Some points:
[-31   0   0  25 -38 -23 -26 -23 -13 -26 -23 -29 -29 -30 -18 -22 -30 -24  -8 -13 -16   0   0 -25]
[  8   0   0 -13 -50  -7 -11 -15  13  -5   6  -7   5  31  28  30  20  12  21  13  41  38  38  13]
[ -6 -50  25 -25   0 -19 -28 -21   0 -14 -22 -18 -21 -28 -13  -9 -26 -24 -19   0  -2   0  13 -25]
[ -6  25  50  50  50  60  21  47  38  44  46  66  54  42  18  29  42  55  41  50  40   0 -13  37]
[ 34 -50  13 -38 -50 -25 -20 -34 -50 -34 -30 -33 -37 -36 -41 -43 -42 -42 -44 -50 -44 -38 -38 -20]
[ 22 -25  38   0  25  -5 -27  25  25  -4  10   3  16  14   7  26  39  30  17  50  39  38  50  18]
[88 50 25 50 50 96 21 51 50 49 22 39 33 46 55 20 24 30 16 38  8  0 38 35]
[-44   0  25 -50  13   4  -1  -7   0  20  10  18   9   4  21  17  19  32  16  38  11  25  50  38]
[-45 -38 -25 -25 -13  11  15  11  13  -3   6  14  32   3  25  42  44  12  24  38  33  50  25  32]
[-45  38  38  25 -25 -17 -17  -7   0 -10 -23  -7 -22 -21 -32 -13 -16 -10  -8   0   2 -13 -25 -20]
[ 27  38 -38  13  25  -7  -5   4   0 -13 -21 -12 -24 -20 -19   0 -11 -16 -14   0  -7 -25   0   8]
[-12 -38 -38  13  13  10  34  44  38  44  22  43  48  38  30  55  44  41  36  13  24  50  25  45]
[-43  13 -25 -50 -25 -37 -27 -24 -25 -29 -25 -28 -31 -33 -27 -34 -23 -22 -24 -25 -26 -13 -25 -34]
[ 44  25  50 -13  38  39  22  33  13  17  17  -9  22  22  12  14  23  40  13  25  24  13  50 -11]
[ 38   0 -38 -38 -13 -31 -36 -34 -50 -33 -31 -32 -35 -37 -42 -43 -41 -43 -43 -50 -47 -38 -50 -14]
[-25  25  25  38  50  40  84  62  50  59  55  48  27  52  23  34  33  28  24  25  43  13  38  45]
[ 12 -13  13  38  25  -7  12  18  25  16  10  21  23  42  32  35  39  15  38  13   4  50   0 -12]
[ 26 -25  13 -13   0 -23 -19 -32 -25 -32 -27 -28 -35 -32 -32 -28 -36 -35 -38 -38 -44 -50 -38 -27]
[-49 -50 -13 -25 -25 -18 -25 -18 -38 -32 -27 -34 -36 -35 -36 -45 -36 -40 -36 -38 -29 -38 -38 -19]
[-51 -13 -50   0 -50 -35 -23 -18 -38 -33 -31 -32 -34 -28 -27 -33 -24 -33 -37 -25 -32 -25 -13 -40]
[ 15  38 -25 -50 -50 -30 -30 -34 -38 -34 -33 -31 -35 -33 -39 -41 -44 -39 -39 -50 -51 -50 -50 -55]
[  8  13   0  13 -38 -23 -27 -32 -25 -31 -33 -32 -32 -35 -37 -40 -34 -40 -35 -25 -36 -50 -38 -50]
[ 13  50   0  13  38  22  36  14  25  20  31  24  47  20  53  33  30  20  35  13  27  25   0 -23]
[-13 -50 -13 -38 -25 -20 -25 -21 -13 -26 -33 -27 -26 -23 -23 -27 -32 -25 -27 -13 -28   0 -13 -58]
[-15 -25   0  25 -13 -27 -18 -33 -50 -31 -30 -30 -36 -36 -38 -40 -42 -41 -42 -50 -45 -50 -50 -27]
[ 14   0 -13 -38  13 -24  -7 -19 -13 -13 -13 -19 -12 -19  -3 -20 -22 -21  -4 -25  -2 -13  13 -29]
[ -5 -25 -50   0   0  -4 -14 -27 -13 -26 -20 -29 -17 -11 -31 -17 -21 -18 -26 -13 -25 -25   0   8]
[15 50 38 50 38 57 93 49 50 23 66 52 19 39 12 18 22 16 37  0 36 38 13 39]
[ 10 -13 -13  38  13  21  41  12  38  28  70  69  43  58  56  43  10  43   9  50  18  38  25  30]
[ 16 -38 -50   0   0 -24 -27 -33 -38 -24 -24 -22 -24 -24 -23 -24 -16 -11 -39 -13 -37 -25 -50  -6]
[57 50 50 50 50 68 45 73 50 71 78 55 70 42 46 29 33 47 18 25 64 25 25 27]
[-1 25 38 25 38 27 18 28 25 22 16 24 28 36 30  8 43 39 58 25 16 50 13 53]
[-36  13  13 -13 -13  -6 -18  -6   0   1   8  13  19   7  23  33  23  16  29  38  23  25  50   4]
[-23  13 -38  38   0 -16  -1 -13  13  27  12  -3  16  11  36  39  32  25  37   0  36  13 -13  23]
[ 10 -38 -25 -25 -38 -24 -28 -30 -50 -32 -25 -28 -33 -34 -31 -31 -33 -31 -29 -38 -29 -13 -25  -4]
[ 22  38 -50   0 -38 -23 -24 -36 -25 -25 -32 -30 -29 -31 -34 -39 -33 -36 -24 -38 -26 -38 -25 -15]
[-30 -13  50 -50  25  21  44  44  38  70  21  31  35  38  38  44  44  48  66  50  34  13  38  60]
Along one direction, these points spread out more than along any other. How many in every 100 of the points above lie lower along it than each point below? Answers are rounded to whole numbers. More than half of the points above lie lower than the first one.
[-25  25  25  38  50  40  84  62  50  59  55  48  27  52  23  34  33  28  24  25  43  13  38  45] 3
[ 16 -38 -50   0   0 -24 -27 -33 -38 -24 -24 -22 -24 -24 -23 -24 -16 -11 -39 -13 -37 -25 -50  -6] 65
[ 26 -25  13 -13   0 -23 -19 -32 -25 -32 -27 -28 -35 -32 -32 -28 -36 -35 -38 -38 -44 -50 -38 -27] 76
[-45  38  38  25 -25 -17 -17  -7   0 -10 -23  -7 -22 -21 -32 -13 -16 -10  -8   0   2 -13 -25 -20] 51
[ 22 -25  38   0  25  -5 -27  25  25  -4  10   3  16  14   7  26  39  30  17  50  39  38  50  18] 32
[-36  13  13 -13 -13  -6 -18  -6   0   1   8  13  19   7  23  33  23  16  29  38  23  25  50   4] 43
[57 50 50 50 50 68 45 73 50 71 78 55 70 42 46 29 33 47 18 25 64 25 25 27] 0
[-45 -38 -25 -25 -13  11  15  11  13  -3   6  14  32   3  25  42  44  12  24  38  33  50  25  32] 35
[-43  13 -25 -50 -25 -37 -27 -24 -25 -29 -25 -28 -31 -33 -27 -34 -23 -22 -24 -25 -26 -13 -25 -34] 70
[ -6  25  50  50  50  60  21  47  38  44  46  66  54  42  18  29  42  55  41  50  40   0 -13  37] 5
[-30 -13  50 -50  25  21  44  44  38  70  21  31  35  38  38  44  44  48  66  50  34  13  38  60] 11
[-13 -50 -13 -38 -25 -20 -25 -21 -13 -26 -33 -27 -26 -23 -23 -27 -32 -25 -27 -13 -28   0 -13 -58] 68
[-44   0  25 -50  13   4  -1  -7   0  20  10  18   9   4  21  17  19  32  16  38  11  25  50  38] 38
[-51 -13 -50   0 -50 -35 -23 -18 -38 -33 -31 -32 -34 -28 -27 -33 -24 -33 -37 -25 -32 -25 -13 -40] 81
[ 15  38 -25 -50 -50 -30 -30 -34 -38 -34 -33 -31 -35 -33 -39 -41 -44 -39 -39 -50 -51 -50 -50 -55] 97
[ 34 -50  13 -38 -50 -25 -20 -34 -50 -34 -30 -33 -37 -36 -41 -43 -42 -42 -44 -50 -44 -38 -38 -20] 92
[ 27  38 -38  13  25  -7  -5   4   0 -13 -21 -12 -24 -20 -19   0 -11 -16 -14   0  -7 -25   0   8] 49
[ 14   0 -13 -38  13 -24  -7 -19 -13 -13 -13 -19 -12 -19  -3 -20 -22 -21  -4 -25  -2 -13  13 -29] 54
[88 50 25 50 50 96 21 51 50 49 22 39 33 46 55 20 24 30 16 38  8  0 38 35] 8
[ 10 -38 -25 -25 -38 -24 -28 -30 -50 -32 -25 -28 -33 -34 -31 -31 -33 -31 -29 -38 -29 -13 -25  -4] 78
[  8  13   0  13 -38 -23 -27 -32 -25 -31 -33 -32 -32 -35 -37 -40 -34 -40 -35 -25 -36 -50 -38 -50] 84
[ 10 -13 -13  38  13  21  41  12  38  28  70  69  43  58  56  43  10  43   9  50  18  38  25  30] 16
[-12 -38 -38  13  13  10  34  44  38  44  22  43  48  38  30  55  44  41  36  13  24  50  25  45] 19
[ -6 -50  25 -25   0 -19 -28 -21   0 -14 -22 -18 -21 -28 -13  -9 -26 -24 -19   0  -2   0  13 -25] 57
[15 50 38 50 38 57 93 49 50 23 66 52 19 39 12 18 22 16 37  0 36 38 13 39] 14
[-1 25 38 25 38 27 18 28 25 22 16 24 28 36 30  8 43 39 58 25 16 50 13 53] 22
[-49 -50 -13 -25 -25 -18 -25 -18 -38 -32 -27 -34 -36 -35 -36 -45 -36 -40 -36 -38 -29 -38 -38 -19] 86
